In the rows, zero is written as 128.
One turn moves each row of this set onto another row. After a few examples, where does it send each row asked below?
Suk: [152 147 114 133  97 150 124 159 129  84 117 132 120 118 142 131  88 141
 120 143 107 139 127 136 130 141 145  83 114 127 126 126  90 145 125 125
 132 145 114  91 145 140 135 136 121 137 114 111  91 157 111  93 152 146
 118]
Gada: [132 107 125 150 145 121 131 106 125 120 115 137 129 146 105 115 152 118
 142 130 150 105 151  90 161 173 135 131 142 136 124 119 148 137 153 128
 117 105 144 151 112 125 119 140 104 137 142 190 111 157 148 119 122 155
 167]
popu: [132  93 128 146 153 150  98 116 127 129 120 140 104 145 114 106 110 143
 140 114  81 105 143 128 153 140 119 126 110 115 154 124 139 159 136 151
 151 126 135 139 131 142 100 143 140 127 136 167 109 118 113 152 170 159
 165]
niva: [158 164 117 139  97 133 134 136 154 100 120 138 142 114 130 137  94 171
 117 157 123 157 129 128 129 147 138  82 120 125 116 146  74 147 123 136
 132 134 114 120 141 149 135 144 127 150 109 129  89 159 118 110 132 140
 125]
Loni: [149 125 152 144 134 154 117 104 138 134 100 137 139 157 110  96 126 142
 141 115 128 118 142 116 146 170 135 148 141 136 143  92 132 168 149 122
 139 122 116 151 130 138  88 127 115 132 135 184 146 119 166 104 132 157
 142]
sot: [118 118 126 174 137 164 107 123 109 136 111 119 153 137 132  96 103 132
 127 103 126  87 139 121 148 178 171 141 143 129 159 114 154 175 122 133
 139 141 117 139 149 143 103 106 102 145 149 168 142 146 163 136 144 160
 136]
Vup: [155 130 124 159 139 112 126 119 149 128 132 126 152  92  89 115 121 104
 132 123 116  81 159 126 155 146 153 161 138 114 136 110 157 129 134 150
 149 154 117 165 144 148 127 145 144 117 144 165 116 156 111 129 167 151
 163]
gomug: [128  99 132 167 119 134  89 138 149 136 125 123 116 144 120 109 116 112
 146 108 104 100 135 136 159 134 132 150 138  96 155 130 137 154 135 151
 145 132 137 168 151 142  92 125 130 149 132 158 113 120 109 144 172 126
 162]
pusum: [166 135 111 133 116 131 112 126 147  76 137 112 115  98 116 149  83 163
 108 155 116 137 137 106 124 133 149 117 126 116 108 163 103 118 126 109
 119 150 113 102 136 145 131 132 122 129 124 128  91 160 112 129 125 114
 111]
vana: [153 134 131 140  85 141 109 142 151 102 121 105 117 102 143 147  89 131
 122 133 131 124 135 121 121 135 145 107 125 104 123 162  91 134 122 124
 126 147 128  97 139 143 133 115 107 146 136 101  86 163 111 121 136 103
 112]
Pomek: [164 126 140 150 122 177 133 146 137 105 136 135 123  90 114 151  96 122
 186 118 135 131 110 143 129 145 160 143 131 117 123 154 100 121 139 112
 108 110 105 129 110 149 168 133  99  95 141 155 125 139 117 123 164 165
 144]
Zum: [163 158 127 128 106 127 129 136 149 100 127 133 142 111 129 135  93 169
 107 147 129 161 130 126 129 148 134  92 123 123 117 160  74 151 128 124
 132 137 112 115 141 152 135 149 125 149 116 120  92 161 117 120 133 135
 124]
Kos: [144  85 126 162 151 142 107  93 115 125 115 135 119 158 111 108  95 122
 123 123 143  95 155 128 139 173 156 169 148 117 114 106 144 171 139 126
 121 129 119 132 143 145 109 125  98 124 165 178 131 150 143 103 144 157
 155]
gis: [122  92 133 179 113 137 114 108 120 142 133 125 136 149 116 130 123 122
 122 127 147  72 160 108 133 164 145 154 159 113 125 132 157 153 147 128
 140 142 151 144 133 152 146 116  97 133 152 184 122 158 156 111 153 162
 165]
Mis: [158 135 107 145 109 130 107 126 151  82 129 111 121  98 115 155  78 161
 123 167 112 135 141 106 120 139 156 114 122 112 107 155 100 112 119 121
 118 151 114 105 140 138 129 121 117 125 123 137  85 162 111 120 126 118
 119]
sigub: [147 103 120 157 155 117 108 108 148 134 145 115 136 113 106 122 113 115
 131 124 123 104 139 134 152 159 154 156 151  98 132 138 151 138 124 149
 126 134 117 176 163 143  91 134 136 127 128 163 109 133 106 142 177 129
 159]
vazi: [155 158 129 149  79 122 118 157 158  83 120 127 140 101 121 144  99 154
 118 150 118 132 141 115 130 118 142 117 129 124 129 153  89 127 142 117
 137 165 120 112 134 147 150 139 130 147 130 131  97 168 119 117 120 124
 122]
detal: [152 135 110 142  85 147 108 140 127  98 124 138 103 122 146 167  82 150
 126 142 101 141 120 117 113 144 146 118 118 113 136 121  91 155 125 125
 127 128 116  98 133 160 125 132 121 126 114 101 102 158 117 118 145 125
 112]
feb: [155 129 139 156 144 124 143 100 152 155 125 150 160 110  90 125 121 140
 126 125 113  99 153 117 150 162 129 129 118 118 141 120 143 153 130 166
 165 128 129 166 119 154 133 151 141 117 146 156 127 158 118 143 162 163
 170]
ritig: [130 109 145 168 133 168 110 112 123 149 114 121 151 147 135  93 104 133
 121 107 143  94 148 140 139 175 156 141 149 122 144 116 141 177 128 130
 141 145 122 141 159 141 105 100 101 145 150 171 137 130 161 109 159 160
 143]
dat: [149 129 140 162 113 172 148 150 146 114 145 149 121 103 130 139  90 124
 171 120 146 127 114 161 132 142 167 132 135 108 111 163 106 138 133 115
 112 112 114 143 126 165 163 145  85 114 122 155 125 128 119 134 173 167
 124]
zopok: [159 147 122 123  96 145 118 160 132  80 120 124 119 112 136 124  89 136
 112 132 107 135 131 132 133 138 144  88 116 128 126 134  90 146 128 116
 138 154 110  89 144 143 143 141 116 143 125 109  96 159 110 104 153 142
 115]
ramud: [139 137 132 165 108 157 129 143 156 102 146 165 108 117 127 131  91 132
 176 120 145 129 124 179 130 126 166 141 130 117 104 146 105 151 133 109
 113 118 118 146 131 151 157 163 104 130 136 160 124 116 121 134 151 166
 115]
makob: [140 100 144 140 139 125 131  88 136 139 123 127 130 143  99 121 142 123
 139 133 155 107 155 100 141 174 132 131 150 123 114 132 142 136 155 128
 123 115 147 152 121 129 113 126 100 128 141 190 115 147 154 101 133 157
 170]
Zego: [160 138 135 162 107 180 110 125 149 115 134 122 130  92 116 143 103 145
 194 116 128 126 113 130 120 146 144 139 125 120 135 160  95 127 121 109
 125 113 119 138 110 149 187 125 116 107 156 166 121 130 122 133 152 162
 137]
Sipu: [130 124 147 140 129 157 124 110 130 134 124 111 143 132 112  98 144 131
 134 114 129  92 157 105 143 163 136 117 144 140 139 117 150 128 151 118
 146 148 140 146 131 134 120 118 115 133 122 201 124 128 174 107 154 177
 148]
gev: [140 135 125 167 114 165 109 129 161  98 154 147 118 117 121 122  93 157
 171 125 139 123 116 174 132 126 157 120 117 130 111 154 113 141 118 103
 127 126 117 143 138 124 170 145 117 133 148 172 126 105 119 130 149 165
 112]
Luro: [160 140 132 162 113 171 106 117 170 106 130 129 124 108 112 119  95 153
 191 122 141 134 116 149 134 141 140 122 114 122 117 157  93 134 115 111
 128 110 118 145 124 126 176 132 110 125 164 168 127 114 112 123 141 151
 124]
Rukit: [118 131 135 154 132 150 126 121 123 133 120 114 150 132 125  99 157 127
 139 112 132  96 149  97 153 173 140 105 140 140 153 120 157 137 142 122
 140 128 140 150 132 134 119 122 111 144 114 192 122 140 171 128 145 168
 139]
rumir: [115  99 108 182 131 137 118 111 108 131 130 125 141 140 123 114 125 122
 119 125 146  75 152 102 149 171 153 135 152 127 127 142 164 151 132 131
 130 140 145 141 130 139 148 114  95 147 152 187 114 165 149 132 145 162
 165]
zan: [136 108 153 143 151 147 129 119 142 147 108 144 138 122 106  95 117 130
 140 109 104  96 154 138 157 147 122  95 100 120 144 129 137 147 132 169
 162 136 142 140 130 126 124 135 132 130 156 153 110 146 115 133 168 166
 175]
devi: [159 133 117 130  89 140 107 136 132  95 131 131 107 122 140 164  86 153
 115 136 105 142 119 115 120 141 141 119 123 115 133 137  90 159 128 118
 133 130 113  98 125 162 131 142 122 132 123 101 105 158 118 128 139 115
 113]
vos: [136  95 117 171 150 135 113 103 114 126 100 141 130 149 114 107  98 118
 134 122 146  95 145 111 155 175 162 162 147 123 123 117 144 175 130 137
 119 121 123 138 135 138 104 119  92 139 176 170 130 162 140 125 121 147
 158]
zazo: [137 126 140 143 149 150 120 113 128 124  98 131 140 145 114  91 131 123
 150 111 131 114 138 109 160 178 148 133 134 139 151  91 141 162 138 125
 129 111 114 148 133 130  78 128 106 137 140 174 143 135 161 122 124 154
 132]
gaki: [147 132 122 153  82 142 112 140 146 106 117 110 116 103 139 156  79 135
 131 146 122 129 135 117 115 142 152 114 126  96 123 151  92 131 116 130
 122 136 129 104 145 146 127 106 105 134 126 105  84 166 111 118 139 103
 119]
nema: [147 163 116 156  77 123 118 148 160  84 119 132 140 102 118 147  96 158
 126 162 112 134 142 113 124 121 147 113 125 124 122 146  88 120 133 127
 135 162 119 113 135 140 150 133 134 142 123 141  92 168 123 108 115 133
 127]

niva moves to nema
zan moves to feb
And these:
Luro moves to Zego
Kos moves to ritig
devi moves to zopok
Rukit moves to Gada

One turn moves each row of this set onto another row. After a few examples, where does it send each row asked below?
Gibu: [129  91 140 106 111 104 141 170 128 116 159 117 120 141 119  92 115]
zapo: [132 102 137  90 130  76 129 120 124  77 136 140 119 123  88  93 123]
tur: [112 114 118 159 124 102 125 117 122  97 113 141 159 119 110 106 119]
bur: [162  97  89 109 118 104 140 129 104 112 187 131 124 124 113 121 110]
Bot: [120 102 105 175 121 102 191 112 130  94 131 134 119 118 119  95 124]
kif: [149  88 112  91 115  99 156 137 106 118 172 103 119 139 104  99 102]
bop: [130 108 130 142 123 131 121 115 135 115 183 149 161 136 113 107 108]
gol: [134 116  72 161 107 126 166 111 114  90 142 148 108 133 133 103 116]
ninag: [126  82 141  79 131 108 150 129 124  88 157 122 120 132  94  97 121]
Sitoz: [141 131  95 128 130 128 151  81 119 126 150 135 153 135 122  87 125]
voz: [ 95 113 157 101 145  92 146 102 129 130 159 127 118 123 120 105 121]
mar: [120  91 136 141 123 110 146 160 141 131 163 142 142 150 105  93 121]
gimu: [115 143 125 101 130 111 179 121 127 123 197 146 103 135 116 108 107]
gise: [158 132 102 105 119 102 142  96  95  84 159 153 116 104 124 110 110]
kab: [110 125 154 125 133  84 141 112 125  91 109 147  92 129 117  89 116]
zogot: [121 112 115 156 113  89 150 101 145  51 137 132 106 121 108  98 114]
Pon: [121 179 115 125 133 104 152 124 127 110 132 145  98 143 112 104 107]
Zubon: [123 126  81 149 131 111 157 102 101  95 139 135 101 129 105 141  98]
lok: [136 134  96 153 117  92 150 117 124  72 161 131 128 109  95 133  96]
Tisa: [127  98 115 120 131 100 189 136 116 109 143 141  68 144 114  96 124]
rupev: [133 123 114  99 115  84 161  97 109 132 165 124 112 117 147  82 118]
visok: [118 134 113 147 119 124 126 103 152 115 150 126 109 166 133  84 113]
femig: [120 141 124 111 150 127 126 100 117 102 131 149 123 113 128 128 135]
Gokod: [120 119 118 158 128 118 183 119 121 141 158 136  95 157 121  98  99]
ger: [115 106 118 177 129 109 150 130 130 103 151 133 144 107 115 136 117]
Tuten: [118 129 141 104 106 100 128 125 147 104 186 145 125 132 140  78 120]
Milum: [100 126 121 154 123 112 136 116 145  71 131 153 134 144  88  98 110]
gid: [133 102 126  90 123 113 185 159 112 102 157 135  98 133 111  93 120]

voz moves to rupev
bur moves to mar
And these:
ger moves to Bot
Zubon moves to tur
kif moves to Gibu
gise moves to bop
visok moves to Pon

One turn moves each row of this set onto another row. After a few examples, where does it send each row asked below?
salek: [ 83 128 132 158 134 128 132 145  97 150 148 114 129  99 111 137 117 124
 101 114 154 107 163 109 114 121 125 132 139 155 122 146 143 124 142 117
 142 116]
zafe: [118 166 125 110 130 135 126 122 139 154 106 122 140 150 135 144 152 134
 116 133 129 141  99 141 118 141 106 123 109 169 161 134 113 125 115 133
 121 155]
Soro: [124  92 143 132 147 146 139 152 146 104 150 122  94 157 128 121 113 118
 151 105 139 135 108 126 133 162 132 140 111 112 146 138 125 108 118 154
 105 111]
tetu: [143 104 140 121 144 114 145 136 122 135 138 155 108 147 121 151  84 126
 137 136 139 123 148 112 129 100 131 128 100 116  94 130 113 138 154 119
 101 116]
pitid: [136  85 147 132 138 134 154 144 144 107 153 123  98 163 128 119 119 107
 164 112 134 130 110 131 131 156 133 135 116 106 143 135 124 122 127 158
 116 118]
mada: [116 134 134 135 153 145 120 145 168 140 111 101 151 117 130 134 134 123
 119 130 144 123  75 152 123 128 108 136 129 156 148 146 147 107 142 112
 122 155]
Seg: [125 130 124 148 121 128 112 152 135 121 133 118 111 130 124 164 137 147
 143 109 114 137 155 172 137 140 104 158 134 134 145 132 122  83 123 164
 131 144]
bepir: [117 121 144 109 147 109 128 134 132 130  90 140 118 102 137 132 132 106
  95 116 137 103 116 120 156  94 147 105 118 140 112 117 161 154 125 124
 107 138]
zaz: [139 103 136 121 152 119 143 134 125 135 135 154 104 141 123 161  89 128
 143 133 137 119 154 104 133  97 128 128 107 117  99 126 113 128 148 108
  95 112]
luku: [117 128 120 152 108 131 130 129 111 121 148 112 118 146 136 148 133 138
 149 109 110 132 166 150 137 154 117 163 148 131 137 138 132  98 131 176
 148 133]
fipav: [156 147 115 100 152 142 119 129 139 136 129 123 127 135 143 150 157 153
 146 139 126 145 127 114 126 115 104 139 159 121 123 107 122  81 124 110
 152 152]
veka: [133 130 129 100 151 136 141 126 150 113 117 147  93 129 155 108 113 115
 143 134 106 140 109 120 143 132 110 127 131  80 115 140 170 124 141 104
 123 125]
kiza: [ 98 143 130 132 146 159 116 129 119 161 139 112 119 105 129 150 122 155
  97 120 140 112 136  99 128  79 126 105 139 138 123 104 138 134 118 118
 128 144]
Kikir: [104 117 121 133 109 129 130 112 137 133 113 153 126 122 142 154 121 114
 111 132 128 128 131 109 103 116 121 157  99 122 152 133  99 111 135 159
  88 118]
miket: [120 102 115 138 145 135  92 117 150 126 120 138 149  95 145 138 109 119
 112 115 136 140 113 119 104 115 129 159 125 136 148 113 147  93 148 136
  99 125]
dupu: [101 143 132 165 143 142 123 145 108 156 137 114 142 116 111 135 101 123
  96 124 130 114 169 131 117 147  99 128 113 158 135 143 130 127 133 122
 142 129]
soke: [132 175 136 125 132 121 135 130 133 143 137 131 109 156 130 161 102 164
 141 116 135 140 129 142 144 139 122  96 125 139  99 128 148 149 150 100
 128 144]
Firik: [ 99 119 141 102 121 112 155 134 131 122 133 127 109 109 142 131 163 128
 134 118 137 125 102  96 136 120 147 127 167 103 108 163 160 111 155 111
 135 114]
nobol: [125 144 134 155 138 149 121 147 161 139 122  99 123 153 117 146  88 126
 145 120 131 103 106 152 142 121 133 111 144 123 112 129 156 146 156 118
 144 157]
vinav: [ 94 123 125 129 137 147 128 139 105 153 123 112 126 105 124 134 146 116
  93 131 144  89 139 101 127  75 133 115 144 149 130 127 137 137 115 124
 142 137]
fezuz: [110 123 152 156 132 113 133 142 140 119 106 121 137 124 124 133 122  86
 107 113 157 114 131 110 119 174 148 117 119 148 124 116 131 148 146 126
 117 109]
Kufe: [128  89 156 128 137 128 163 149 135 114 143 116 110 169 130 109 138  98
 161 118 131 125 110 124 140 154 139 136 122 116 130 154 134 113 118 151
 125 115]
Zulip: [120 163 127 115 123 140 128 126 146 146 113 121 135 150 141 141 148 130
 114 136 128 143  99 146 119 153 107 113 104 169 155 126 116 127 109 135
 124 154]
Vafe: [154 131 116  95 152 139 125 129 116 139 141 123 128 139 149 143 163 153
 138 134 114 137 141 110 130 109 102 142 163 136 118 108 130  87 124 123
 161 138]
bok: [120  95 142 132 131 129 160 149 117 130 130 118 115 155 120 108 154  81
 149 128 127 100 128 128 141 138 142 134 131 124 128 175 123 130 120 145
 153 124]
nad: [157 147 126 111 148 145 118 135 151 138 121 121 115 135 149 149 159 142
 150 146 120 140 140 123 127 112  98 130 162 117 119  92 128  97 132 107
 149 151]
sul: [104 138 126 124 125 123 123 130 117 131 101 129 124 112 138 118 145  96
  90 111 140 104 120 115 133 117 163 101 141 146 116 121 165 163 122 133
 140 130]
dud: [ 97 115 120 127 114 131 133 113 142 128 105 146 121 116 145 155 123 106
 111 139 117 129 126 114 108 118 120 151 102 122 151 131  98 111 126 153
  86 116]
papo: [119 129 136  93 135 119 152 125 140 116 119 136 105 121 158 121 143 132
 139 126 103 142  95 109 143 118 129 127 153  86 106 153 169 109 138 111
 133 119]
zetar: [115 126 142 143 143 110 132 146 108 137 133 127 135 122 117 113 125  94
 101 103 162 116 141 115 119 158 151 115 126 170 111 130 156 148 136 119
 144 110]
Mur: [128 176 136 116 132 116 137 128 132 143 129 122 112 158 126 154 103 161
 138 124 134 144 115 141 141 134 128  98 132 135 100 129 140 156 153 101
 127 146]
pak: [154  94 118 143 154 138  97 134 135 136 131 141 129 142 124 137  68 111
 137 116 124 113 146 129 126  97 138 134 120 124 115 102 149 129 149 134
 129 132]
Vare: [109 133 105 145 104 133 122 113 104 136 152 114 117 141 141 125 137 129
 138 105 118 128 162 126 121 149 146 145 157 130 129 128 132 125 122 171
 169 128]
Lopad: [125 135 130  97 146 121 155 131 152 114 118 141 101 126 149 114 121 125
 153 129 100 141  96 125 141 120 122 122 139  78 112 150 161 119 140 107
 128 137]
Rimul: [134 124 116 144 113 128 113 127 121 122 142 125 114 135 129 161 130 144
 142 117 118 136 156 161 135 151 104 165 133 127 149 135 127  87 130 171
 139 139]
laz: [143 118 113  81 153 116 125 129  99 146 156 132 128 121 143 117 160 147
 122 119 130 137 143 114 129 113 117 135 151 156 114 130 152  99 125 125
 164 134]

fipav moves to Lopad
bepir moves to fezuz
nad moves to veka
And these:
bok moves to Vare
pak moves to miket
tetu moves to Kikir
dud moves to Zulip
luku moves to Vafe
salek moves to vinav

